(in the rows, 128 means zero)
Each path below is one point turned by a fixed rotation once a step. After each direction that follows a path, write how fast that rotation turns it, in degrees a step (0 if it stays still).
Each turn is a multiple of 5 degrees from 10 to 175, or 0.
Each row of a path follows its step; steps can be skipped.

step 0: [125 120 135 125 132 129 142 126 134 139 131 136 140 116 151 120 109 123
 117 125 122 130 121 130 131 132 137 141 134 133 140 121 142 132 129 123
 135 135 132 129 114 132 125]
step 1: [128 108 122 130 118 136 127 128 121 138 132 127 132 125 125 125 130 126
 132 149 124 134 120 118 120 142 122 118 121 140 148 136 130 141 125 136
 127 128 122 136 123 119 120]
step 2: [129 132 125 132 127 137 120 129 116 125 123 121 129 126 135 130 124 116
 135 112 131 140 115 143 125 139 130 135  98 134 130 122 135 125 122 126
 125 130 129 126 115 127 114]
step 3: [120 132 140 143 126 135 117 137 127 139 138 124 134 127 132 132 125 145
 138 140 114 116 131 139 119 126 140 130 116 132 127 142 141 130 138 129
 129 139 125 126 123 136 127]
step 4: [115 123 132 135 140 141 125 122 125 128 122 115 141 132 115 133 127 116
 134 122 115 142 128 129 128 121 134 117 129 124 142 141 132 116 113 127
 124 124 113 128 132 137 133]
step 5: [139 126 115 133 145 132 115 121 121 127 123 142 131 139 115 122 125 125
 139 134 134 125 128 137 131 128 138 125 129 122 120 120 150 127 126 139
 129 143 130 120 124 139 135]
step 6: [114 131 135 135 132 119 134 134 126 119 126 140 138 109 118 143 121 124
 130 136 126 138 117 129 129 118 137 129 138 126 126 132 134 126 130 138
 120 143 142 129 144 130 121]
step 7: [125 118 125 116 130 140 133 122 135 140 123 125 124 116 112 130 128 129
 144 124 138 118 133 123 141 126 145 131 132 145 132 128 125 121 113 141
 133 128 137 118 132 119 128]
step 8: [132 132 137 142 132 134 134 127 127 122 131 135 120 134 134 126 110 130
 129 117 123 129 118 119 140 122 128 124 128 128 139 111 129 143 120 138
 150 141 137 126 132 122 118]
step 9: [130 115 143 122 126 134 138 120 119 128 134 139 147 113 124 116 120 135
 131 128 125 118 113 115 118 141 140 137 129 129 135 122 130 123 134 126
 134 122 127 138 126 125 122]
step 10: [134 105 127 144 138 136 134 133 123 137 123 115 123 125 137 131 129 126
 136 124 143 139 123 128 125 138 130 120 112 130 144 127 125 134 140 139
 128 122 127 132 134 117 130]
step 11: [126 134 132 134 124 143 111 128 130 119 123 131 130 140 128 131 112 143
 133 129 128 140 128 128 122 132 136 133 107 134 128 123 138 115 134 117
 129 127 139 137 119 114 124]
Directions:
[131 124 125 127 132 127 129 126 124 124 126 132 132 129 130 122 129 127
 122 131 127 126 126 127 127 128 126 125 129 124 133 129 128 125 128 131
 128 127 127 128 126 131 128]  85
[129 130 128 130 124 127 128 123 130 127 126 131 124 129 132 126 128 129
 130 126 128 129 126 130 132 129 125 129 125 125 126 127 131 123 128 130
 130 135 126 130 128 126 130]  125
[131 128 126 128 129 130 128 129 132 131 129 124 130 127 127 128 128 127
 125 130 134 122 130 133 129 132 130 130 129 128 129 124 129 129 131 130
 130 131 125 125 127 129 130]  155

step 0: [128 110 125 122 132 124 127 115 119 127 123 121 129 119 128 133 117 130
 130 121 131 131 136 142 130 121 137 141 124 126 129 137 127 127 147 129
 140 134 143 128 130 124 129]
step 1: [123 105 122 135 128 131 124 119 117 131 134 127 128 120 125 129 124 139
 134 124 129 135 119 127 136 119 138 137 130 125 140 121 134 125 139 113
 142 124 128 136 122 132 124]
step 2: [126 110 121 131 131 133 127 118 119 126 134 121 134 119 122 137 137 133
 123 125 134 122 124 126 133 133 142 130 127 121 127 124 119 118 136 134
 135 129 115 146 126 139 140]
step 3: [133 121 119 130 124 130 128 124 122 116 130 120 130 140 119 134 127 136
 125 128 144 125 133 131 128 120 145 132 133 125 134 134 116 131 126 116
 128 129 126 139 134 143 143]
step 4: [131 117 123 125 130 130 131 118 120 131 130 132 114 138 120 135 116 123
 118 116 134 141 128 129 136 127 137 127 135 136 133 139 123 131 130 130
 135 131 131 136 145 136 141]
step 5: [129 123 126 137 135 142 130 121 118 126 128 125 132 138 124 136 121 115
 141 110 135 140 128 131 138 123 136 132 134 121 139 134 136 120 137 128
 128 128 130 134 136 119 135]
step 6: [126 120 130 144 138 127 135 130 124 127 133 119 137 133 128 131 123 119
 134 127 124 127 120 126 127 127 134 132 136 130 142 130 139 117 128 130
 142 117 129 149 140 136 133]
step 7: [136 129 124 128 139 138 123 117 123 116 125 121 143 128 131 133 126 124
 123 133 131 124 131 118 126 126 139 144 131 127 135 128 129 132 126 140
 135 130 133 149 142 133 126]
step 8: [134 119 128 127 125 129 134 121 115 122 130 121 135 135 123 123 128 121
 116 125 135 126 131 123 136 115 134 138 139 140 132 130 140 142 118 124
 129 136 127 146 129 130 120]
step 9: [120 124 128 129 129 134 142 113 117 135 126 127 131 126 129 124 124 122
 121 108 129 128 126 116 128 129 130 135 137 138 138 139 126 131 132 132
 112 134 122 142 130 131 125]
step 10: [121 127 123 133 146 118 132 125 120 130 125 125 134 136 127 136 126 128
 134 112 133 123 143 123 122 125 121 139 130 128 136 142 139 126 131 124
 118 127 122 143 124 134 128]
step 11: [128 123 124 131 137 113 127 121 120 131 133 124 138 128 137 134 108 126
 123 124 117 127 128 137 115 121 126 145 120 130 132 137 134 129 132 129
 128 137 130 139 134 142 130]
Directions:
[127 131 132 129 127 133 129 127 128 126 128 126 126 132 125 126 127 127
 126 130 124 124 128 128 127 131 128 128 133 125 127 130 131 130 127 129
 130 124 129 130 134 122 126]  35
[130 127 127 126 131 128 126 128 127 125 127 126 130 129 126 131 133 125
 129 126 132 126 135 131 131 128 127 128 126 125 123 128 131 127 128 131
 128 131 126 128 125 123 129]  140
[124 131 125 125 128 129 127 125 131 123 126 123 129 127 129 130 125 129
 127 132 129 132 125 128 129 126 128 129 128 131 127 130 127 122 132 129
 124 129 124 127 130 125 126]  160
[127 126 128 128 131 122 125 124 133 124 124 128 128 130 128 126 127 130
 129 129 129 127 133 126 123 128 129 125 126 128 129 131 125 128 125 128
 132 127 131 129 130 128 128]  100

step 0: [ 98 115 139 130 128 130 131 132 125 122 120 128 124 139 134 129 130 133
 113 119 130 115 130 123 121 129 122 126 134 128 136 140 118 140 123 143
 116 132 127 128 129 131 120]
step 1: [118 122 129 136 134 126 137 129 127 129 124 133 139 146 128 132 117 134
 130 142 130 121 129 116 123 121 127 137 130 137 127 144 123 107 123 116
 132 121 124 133 105 124 130]
step 2: [120 136 118 129 129 135 131 131 138 130 128 131 109 130 137 131 129 153
 139 115 145 112 128 124 134 129 137 122 134 134 123 135 127 133 121 134
 128 119 123 125 116 117 130]
step 3: [120 114 132 120 132 121 140 138 133 132 120 129 122 133 120 135 126 127
 137 128 119 127 135 108 129 121 143 133 134 109 144 130 131 137 117 133
 122 129 124 115 116 126 128]
step 4: [118 133 120 121 132 125 127 129 132 137 121 139 140 134 118 134 145 123
 143 137 138 116 109 122 129 127 128 141 137 139 126 120 128 126 136 134
 124 116 123 120 112 130 131]
step 5: [113 127 120 127 132 131 110 127 131 129 132 126 129 125 131 116 129 142
 125 128 134 118 120 120 140 128 147 138 119 113 142 134 129 130 129 133
 119 112 116 128 137 127 135]
step 6: [122 116 115 122 142 134 127 114 126 134 126 123 145 136 118 137 133 132
 131 121 118 133 130 123 120 131 125 125 122 114 138 126 120 127 134 141
 121 125 125 132 111 112 117]
step 7: [121 149 129 118 144 125 124 126 131 126 141 132 126 129 125 131 128 124
 128 139 128 110 115 130 120 131 128 127 122 131 136 130 137 136 130 118
 124 128 114 140 114 110 134]
step 8: [117 129 128 115 140 128 117 129 133 122 119 131 123 134 141 138 121 131
 123 105 122 128 127 123 133 122 125 137 117 113 123 119 118 139 122 131
 132 123 115 138 122 133 142]
step 9: [124 126 135 128 138 138 114 119 135 129 126 125 133 129 119 141 135 110
 129 122 128 134 126 133 122 128 134 130 130 124 131 145 141 121 114 133
 140 128 117 127 103 133 124]
step 10: [130 126 129 111 132 152 122 138 127 130 123 137 114 120 125 121 133 127
 131 123 131 115 130 130 133 139 124 139 116 136 124 133 130 132 132 116
 114 122 115 134 113 134 125]
step 11: [131 106 132 119 144 131 122 133 137 117 127 127 132 114 134 128 125 124
 124 123 126 120 128 124 124 131 142 142 118 118 121 116 125 118 109 133
 131 121 138 127 123 118 125]
Directions:
[129 127 132 126 127 127 127 133 126 128 127 124 122 131 132 125 127 129
 130 129 129 127 128 130 130 127 127 130 125 125 132 131 130 130 132 129
 122 131 124 130 130 130 128]  145
[132 132 130 129 129 128 127 125 127 125 125 134 125 125 130 132 128 135
 126 128 129 126 127 128 130 127 131 132 124 128 127 129 127 128 130 130
 128 126 131 128 131 127 130]  125
[128 128 125 132 128 127 121 130 124 128 129 124 129 132 132 129 127 127
 126 126 131 129 125 126 130 123 131 127 129 130 127 127 127 123 128 128
 129 126 128 129 127 132 131]  100
[131 124 131 127 124 127 126 126 127 127 122 129 132 132 131 132 128 127
 134 130 125 128 125 130 123 127 129 126 127 125 129 130 127 126 127 127
 130 127 129 128 128 126 125]  135
[131 126 131 129 125 130 132 131 130 126 125 128 125 128 128 127 126 129
 125 126 131 124 126 124 129 130 129 128 128 129 123 130 130 126 122 127
 129 129 129 129 123 132 123]  40
